Dop: [  9   7 -42  -9 -16  -2 -24  54  -2   1  15 -27   1   2]
tamum: [  4 -10  57  10   7  12 -53 -53  22  11  11 -26  30 -32]
vebag: [  4 -16 -16 -53 -10  10  16  27 -29   1 -16   0 -16 -16]
barad: [  4 -10  57  10   7  27  16 -53  22  57  11 -26  30 -32]
len: [4]
1
dup vebag: 
[-16]
q: [  9   7 -42  -9 -16  -2 -24  54  -2   1  15 -27   1   2]
Dop
next: [  4 -10  57  10   7  27  16 -53]
[22 57]
dup barad: 
[57]
q: [  4 -16 -16 -53 -10  10  16  27 -29   1 -16   0 -16 -16]
vebag

tovo: [ 10 -20 -26   7]
Gonir: [-28  23   3 -28]
daza: [  3 -31 -10   8]
Fimes: [-40  23 -40 -40]
barad: [-41  40  -8  -3]
places Fimes: [-40]
1 3 4
q: [-28  23   3 -28]
Gonir

Fimes: [-14  24 -14  22  26 -19  20  12   8]
bab: [-14 -22  18 -30  24  25  22  13 -13]
barad: [-27   7 -15 -54 -26 -12 -15 -12  20]
tovo: [ -1  26  22  12  24  20 -19 -14 -16]
vebag: [  3 -20 -16  21 -17 -20  22  22  11]
lote: [ 10  23   9  20   7   7 -21 -15 -10]
zan: [-16 -14 -14 -33 -19 -18 -19 -15   9]
Dop: [ -2  12  21 -10  30  26 -18 -19 -17]
places zan: [-14]
2 3
q: [-16 -14 -14]
zan
q: [ 26  22  12  24  20 -19 -14]
tovo
len: [-14 -22  18 -30  24  25  22  13]
8
dup lote: 
[7]

Fimes: [ 11 -22 -21  11   6  14 -16  29 -33 -28  16  13 -16 -26  -3  14  19  11
 -25  31  13]
zan: [-19  29  23  32 -22  -9  24  -4  32  33 -16 -12  20  26 -27 -16 -14   0
  24 -11 -16]
lote: [ 25   3  13   2 -39  28   6 -57   4   7  25  19   9  16  23  19  19   6
  17 -52  34]
bab: [-24 -12  -5  -7   6 -22  19  17  29  27 -24 -16  15  21 -16 -21 -21 -11
  23   0 -29]
tamum: [-24 -12  -5  -8  38 -26 -15  59  -8  -8 -30 -23 -10  -9  -1 -18 -29 -15
  -6  42 -28]
Dop: [ -2 -26 -23   3  31  -3 -20  41 -30 -27  28  -3 -19 -26   4   2   1  -3
 -24  43  -9]
q: [-24 -12  -5  -8  38 -26 -15  59  -8  -8 -30 -23 -10  -9  -1 -18 -29 -15
  -6  42 -28]
tamum
places zan: [29]
2

bab: [-39 -10 -35  -6 -10 -17 -44 -45]
tovo: [ -9 -10 -35 -10 -35 -17 -10 -35]
Vus: [-38  24  41 -11  50  23 -39 -40]
dup bab: 
[-10]
places tovo: [-10]
2 4 7

lote: [ 30 -37  -1  18 -20  17 -17 -20   3   7  25 -10]
daza: [ -5 -15 -44  -3 -41  17   5   7 -12  30   7 -21]
Fimes: [ -3  27 -25 -31  -7  17  -5  14  -7  -7  -5  27]
tamum: [40  4 34 -7  5 17  6 30 -7 -2 -6 20]
barad: [  8  -6   4 -54  -6  -6  -4  -7   8   8   8 -28]
tovo: [ -9  -8  32  14   2  17  14  12   3  11  27 -16]
zan: [-10 -21  15 -21 -21  17   1   8  16  12  14   4]
vebag: [ 13   0  13 -45   1  -7 -11  -2 -28  16 -17 -30]
Gonir: [ 37  19  29 -40   3  17  10   3   0 -13   0  29]
Dop: [ 43   7  34 -14 -11  17   1  17  -7  -6  -7  17]
bab: [ 36 -19  46  -8 -11  17   7  16 -15 -10 -15  18]
places barad: [-6]
2 5 6
places Gonir: [29]
3 12
places bab: [17]
6
places Fimes: [-5]
7 11
dup zan: 
[-21]

